In the data rows, 500 means zero.
Some points, one per row:
[455 675 604 503 637 298 580 837 596 452 500 426 349 361 464 355]
[528 433 429 505 668 475 479 486 589 562 333 456 402 375 429 360]
[576 370 426 481 657 475 502 365 392 544 448 522 501 677 428 450]
[545 523 485 588 426 544 506 380 513 471 495 581 553 367 443 510]
[595 603 494 424 399 518 523 506 594 518 594 368 420 518 574 551]
[268 564 470 514 628 433 425 484 562 531 576 394 400 358 446 362]
[440 513 415 497 662 404 614 589 413 481 661 602 699 659 463 563]
[596 308 539 571 439 586 540 584 478 363 440 449 388 334 450 376]
[599 679 601 484 655 288 384 646 603 525 505 453 353 336 478 371]
[611 445 362 406 452 597 611 684 483 367 368 538 490 686 445 445]
[615 583 606 603 419 464 596 668 496 356 554 499 520 358 456 456]
[328 435 503 565 411 589 613 544 392 516 388 583 474 544 581 622]
[506 483 448 479 670 409 408 469 378 592 387 402 594 681 442 421]
[512 503 505 570 401 546 534 358 501 440 452 463 374 347 470 360]
[689 330 438 483 652 449 530 367 431 572 383 540 492 689 425 375]
[710 372 417 427 442 633 546 514 606 543 569 591 600 507 580 689]
[649 489 524 547 398 561 414 374 506 497 413 616 469 378 467 457]
[619 643 569 505 658 340 644 580 424 489 429 411 534 663 461 428]
[644 599 564 491 691 326 580 460 404 508 457 391 552 678 466 404]
[615 621 527 439 415 469 552 511 576 540 633 335 442 510 590 570]
[668 314 415 409 430 591 570 498 605 533 517 625 598 508 597 701]
[401 299 520 420 425 557 539 453 488 424 463 375 569 692 452 367]
[484 509 514 570 426 543 437 406 497 472 541 406 424 359 454 337]
[425 346 565 587 403 565 366 544 402 549 536 511 451 520 622 607]
[293 430 500 599 417 593 480 354 518 487 430 390 466 341 478 385]
[482 528 444 488 677 449 402 626 583 567 413 390 482 352 429 402]
[535 542 464 523 680 403 409 585 604 564 419 358 520 373 462 415]
[347 387 521 609 464 592 616 612 390 496 661 613 637 499 566 741]
[378 688 609 573 397 472 558 469 515 420 640 329 419 330 452 387]
[339 561 435 525 637 414 410 535 568 566 630 447 374 343 466 380]
[502 320 413 434 435 616 631 653 496 388 661 634 769 649 463 594]
[507 657 578 451 441 480 422 567 583 550 655 592 637 497 577 711]
[370 490 450 506 685 455 577 566 417 491 497 493 456 652 450 402]
[578 688 603 532 694 279 523 462 616 572 552 483 387 338 471 377]
[342 353 588 572 415 570 377 579 379 587 566 577 581 524 596 687]
[491 403 474 577 433 586 498 299 438 589 497 533 478 528 596 613]
[458 507 398 416 408 588 578 513 483 393 626 395 528 640 450 436]
[427 503 458 578 410 561 600 452 407 536 530 594 606 478 597 704]
[503 456 408 493 670 443 452 491 578 553 380 422 459 365 450 370]
[665 550 472 398 431 531 521 508 591 523 589 426 438 505 589 562]
[317 530 412 420 406 580 501 490 592 551 458 423 417 469 586 534]
[681 569 536 486 682 322 374 427 427 565 537 382 529 637 465 433]
[475 526 507 583 438 539 440 379 513 467 607 432 347 338 436 366]
[630 379 505 597 414 591 594 494 507 414 479 541 389 330 458 384]
[381 539 518 589 413 563 398 408 485 489 635 506 452 318 443 429]
[432 691 556 483 655 309 422 315 372 605 637 610 740 647 457 579]
[501 420 475 587 390 590 565 475 509 421 470 542 450 362 460 445]
[329 454 432 412 423 621 526 460 514 418 417 356 677 647 445 455]
[387 274 602 589 425 545 500 319 389 587 577 540 501 497 609 589]
[477 365 517 599 431 577 549 483 453 420 425 364 545 371 462 399]
[762 686 690 581 414 407 639 658 511 354 501 364 468 348 480 370]
[579 371 428 389 451 641 442 472 580 538 387 583 495 516 573 608]
[227 368 585 585 402 558 523 356 486 468 359 408 467 353 469 385]
[607 546 458 503 682 393 406 431 411 568 420 363 625 666 438 412]
[264 522 377 422 410 639 438 450 572 567 523 542 462 493 596 602]
[475 289 525 426 417 585 394 492 564 535 451 610 601 525 579 675]
[496 530 504 569 403 529 594 428 389 549 567 575 599 520 597 665]
[269 432 487 590 415 582 508 347 494 474 449 437 443 330 472 375]
[275 462 493 598 403 566 564 707 521 373 553 543 420 330 444 469]
[630 617 592 528 693 304 398 406 444 559 393 392 616 683 456 414]
[772 316 408 406 403 599 607 708 571 460 563 592 504 531 601 657]
[574 691 601 434 424 465 609 621 492 390 461 395 508 668 460 386]
[250 391 513 408 435 612 448 483 630 600 511 453 373 522 622 544]
[470 540 408 419 430 561 596 535 505 382 613 537 678 664 410 533]
Then 40 other points, each followed by its number:
[360 518 425 522 657 449 443 485 601 567 548 588 568 331 471 485] 0
[494 354 456 433 440 585 596 664 473 383 385 392 602 693 445 435] 1
[424 258 546 415 424 589 504 470 573 537 554 423 384 489 564 536] 2
[414 386 421 424 431 627 507 377 524 453 375 451 499 648 462 388] 3
[754 591 568 480 682 338 513 676 579 465 543 576 542 361 441 497] 4
[677 581 608 575 412 459 539 337 394 577 643 480 392 512 576 569] 5
[263 525 469 583 367 574 643 736 519 373 548 498 410 345 466 438] 6
[436 451 423 400 435 616 510 384 509 466 422 485 466 698 478 377] 7
[772 528 488 504 665 379 529 353 414 539 540 541 612 651 468 509] 8
[571 492 527 572 426 526 480 316 403 562 493 606 518 526 596 642] 9
[390 377 533 597 427 580 480 343 487 460 319 336 624 359 437 451] 10
[476 502 498 579 433 566 496 354 493 463 496 320 557 340 472 406] 11
[611 592 525 496 673 360 381 659 593 521 461 552 437 368 448 422] 12
[591 574 497 492 645 370 368 663 603 526 441 545 423 374 460 410] 13
[607 363 440 475 686 461 515 495 603 563 492 351 453 337 440 411] 14
[519 320 506 410 463 601 508 512 603 543 445 450 381 558 569 532] 15
[438 660 534 481 650 325 447 323 369 543 445 619 647 703 437 517] 16
[583 550 512 535 435 516 471 285 402 565 492 595 528 513 592 670] 17
[500 373 416 415 445 643 528 505 486 398 415 376 612 666 458 404] 18
[311 310 588 586 426 566 470 283 409 590 571 598 612 512 553 715] 19
[617 539 464 396 423 508 601 690 498 369 555 578 610 660 485 512] 20
[427 513 385 392 436 613 381 526 544 540 512 562 502 514 563 656] 21
[382 337 565 576 435 579 479 371 512 467 355 353 552 364 452 412] 22
[353 258 643 588 429 507 518 497 476 393 429 474 335 354 473 384] 23
[728 387 497 564 398 556 388 359 394 617 384 566 471 524 581 641] 24
[402 389 399 412 452 619 510 355 487 463 381 471 471 664 451 382] 25
[567 678 585 490 675 265 520 481 586 547 592 466 391 342 472 385] 26
[748 278 545 571 378 590 565 525 513 371 448 494 353 371 445 395] 27
[585 662 621 503 662 298 544 338 417 567 431 331 689 654 459 494] 28
[502 524 425 491 669 389 368 485 389 545 429 359 582 658 459 442] 29
[723 424 401 403 438 589 426 357 458 470 462 519 499 679 473 448] 30
[620 497 405 398 447 590 622 724 517 363 363 518 489 662 418 418] 31
[276 677 596 590 376 488 435 301 396 577 395 602 502 544 586 639] 32
[455 286 507 377 438 607 484 365 488 486 493 504 483 670 453 418] 33
[719 534 542 559 407 513 574 633 499 368 480 476 407 344 442 412] 34
[512 671 580 490 672 310 334 487 376 555 350 543 515 684 419 453] 35
[631 491 442 391 461 564 551 494 610 559 558 626 668 510 559 731] 36
[659 554 534 469 674 357 389 560 617 566 428 376 470 358 459 386] 37
[248 411 506 589 417 568 582 527 525 394 437 577 507 352 442 508] 38
[618 550 492 479 679 380 556 621 585 491 421 562 393 361 454 427] 39
Which two of these numbered points are nearest to each point below, ignoring the 3 directions in which the first points spread most? Their numbers follow each, nearest first.
[503 342 449 410 440 628 374 679 604 549 569 542 520 520 562 620] > 13 37
[557 560 534 491 662 352 366 523 588 566 497 485 346 363 433 368] > 12 13
[685 493 475 500 663 387 552 341 436 560 565 553 631 670 456 521] > 8 26
[560 354 414 392 443 620 537 477 608 539 459 444 409 527 540 551] > 15 2
[505 660 583 488 672 303 566 510 615 529 618 348 406 311 443 388] > 26 36
[577 527 461 496 683 397 402 672 608 531 516 471 363 362 444 357] > 13 12
[622 421 400 400 462 615 559 506 623 511 547 606 601 510 574 675] > 36 37
[579 581 520 414 419 497 438 509 553 560 614 613 635 494 582 701] > 36 26
[392 316 463 386 425 608 501 361 521 475 361 458 497 671 447 407] > 3 25
[714 536 535 552 433 511 589 638 541 383 506 509 409 340 451 402] > 34 8
[557 487 468 579 448 554 577 558 503 404 522 524 386 354 469 399] > 34 8
[454 532 417 432 370 614 368 497 565 572 521 569 508 511 576 642] > 21 36
[756 484 430 411 447 578 407 382 508 476 444 532 491 640 433 453] > 30 34
[665 491 455 521 692 395 579 745 607 458 493 553 428 352 439 448] > 39 12
[539 691 595 437 422 449 334 498 487 486 366 522 500 676 458 426] > 35 20
[475 495 470 581 400 564 523 355 508 460 482 398 436 347 474 376] > 11 34
[616 546 501 475 667 395 379 534 570 570 440 359 547 359 472 404] > 37 36
[593 618 487 424 449 540 527 375 494 440 395 416 594 677 439 432] > 3 7
[653 411 384 416 431 604 451 394 510 468 516 498 509 672 450 447] > 30 33
[244 638 454 494 666 372 620 483 407 506 463 463 493 688 461 424] > 6 38
[700 278 547 590 384 578 562 548 498 382 449 485 354 354 465 359] > 27 34
[325 535 407 515 650 436 477 468 602 538 502 595 562 373 456 505] > 0 4
[265 425 497 572 417 610 403 360 399 588 378 502 377 506 575 550] > 35 29
[495 614 507 431 449 519 337 434 479 483 365 518 486 675 447 426] > 35 7
[336 549 426 530 682 431 441 573 598 552 562 597 534 328 457 509] > 0 4
[254 708 580 593 371 485 403 287 388 585 323 566 452 534 570 592] > 32 16
[656 332 380 426 424 635 621 644 505 351 362 573 508 692 449 432] > 31 25
[561 634 549 518 696 357 461 481 599 545 417 596 490 387 446 489] > 4 36
[679 666 654 562 411 424 330 554 402 554 488 630 626 523 563 678] > 35 9
[663 448 400 390 432 652 597 655 496 371 375 538 489 661 432 402] > 31 25
[535 632 506 429 443 488 458 545 611 578 644 593 636 473 620 722] > 36 26
[560 637 522 412 422 489 526 352 481 454 462 474 472 654 460 410] > 7 25
[251 680 569 576 349 472 455 284 355 570 383 570 475 545 583 587] > 32 16
[229 575 507 588 412 538 595 623 510 392 635 371 400 326 417 353] > 6 20
[506 680 555 418 441 498 485 387 516 439 657 643 760 646 465 563] > 16 20
[481 529 464 390 422 545 566 546 521 416 566 571 682 661 452 517] > 20 38
[343 659 603 587 388 480 547 431 497 425 639 384 415 320 435 368] > 28 16
[726 445 433 484 655 414 544 310 416 526 596 562 655 660 461 537] > 8 34
[420 367 424 409 435 631 508 509 601 542 594 391 415 488 595 548] > 2 15
[398 252 605 564 412 534 556 457 516 437 427 535 390 362 441 402] > 23 34
[692 614 569 484 689 326 389 602 618 530 476 579 508 320 471 458] > 4 12
[690 332 443 482 690 474 548 462 617 523 505 470 355 398 444 377] > 14 39
[244 483 410 440 406 612 473 518 621 568 506 520 448 519 578 608] > 21 29
[676 398 401 426 432 640 612 640 503 383 383 557 528 682 465 432] > 31 25
[699 632 662 589 421 443 445 274 409 574 470 587 595 524 550 684] > 17 9
[442 343 576 568 429 581 558 499 423 531 507 589 612 506 549 704] > 19 4
[533 554 525 575 391 522 555 531 472 392 432 565 439 355 462 429] > 34 16
[615 590 542 485 683 332 420 543 598 550 420 617 515 367 440 463] > 4 12
[676 382 474 567 428 574 390 328 376 568 351 539 428 550 583 580] > 24 9
[291 359 564 568 416 567 571 661 516 363 491 610 577 348 429 520] > 38 6
[365 310 518 434 408 551 392 521 594 558 570 534 489 525 562 628] > 2 37
[546 660 586 501 663 299 596 504 610 543 609 335 428 301 462 394] > 26 19
[631 679 599 498 701 289 489 470 612 579 548 503 455 335 457 443] > 26 36
[457 281 516 395 448 605 454 355 498 459 476 497 486 671 476 419] > 33 3
[672 565 583 569 432 446 583 578 382 505 628 538 595 494 560 692] > 19 9
[723 312 415 414 433 599 630 687 606 508 401 568 458 528 594 613] > 15 39
[679 392 437 578 423 595 418 272 342 578 350 546 411 561 569 577] > 24 9
[745 503 479 483 663 383 537 373 440 526 583 580 589 630 435 507] > 8 34
[557 678 630 491 674 282 599 681 596 478 606 551 441 330 448 449] > 26 0
[406 442 410 446 460 621 539 559 498 377 612 341 594 663 441 423] > 18 20
[686 407 390 364 424 626 569 559 492 405 513 568 706 655 434 538] > 18 3
[748 289 474 491 669 431 530 452 409 543 360 545 501 664 437 399] > 27 34
[391 504 477 599 425 568 625 691 485 393 435 606 518 374 433 469] > 38 6
[325 344 541 596 422 568 552 602 484 403 460 568 449 370 461 448] > 38 23
[743 476 425 419 437 591 551 385 518 439 581 371 572 623 444 414] > 30 11
[626 625 585 582 430 472 555 352 433 572 602 485 425 477 569 586] > 5 9
[425 443 420 406 398 592 357 636 566 578 617 533 542 494 597 679] > 21 13
[648 686 666 568 430 430 471 351 497 439 543 571 499 332 460 467] > 17 9
[349 672 596 610 392 497 464 312 395 555 444 605 545 530 554 642] > 32 16
[463 470 410 402 438 627 521 457 507 434 496 494 478 684 478 417] > 7 25
[505 264 513 419 422 570 588 630 483 374 399 361 594 658 447 416] > 1 18
[539 358 509 578 411 583 569 542 484 417 474 340 563 337 443 403] > 22 10
[485 623 544 524 676 333 404 469 606 527 452 355 514 339 460 401] > 36 37
[486 672 550 432 421 472 503 358 491 446 603 594 643 650 451 536] > 16 20
[677 519 484 483 680 406 569 376 418 572 537 530 646 653 442 530] > 8 34
[485 682 538 418 431 492 516 364 517 448 589 555 671 670 448 564] > 16 28
[442 275 559 426 417 601 420 371 504 456 452 514 519 654 443 451] > 33 3
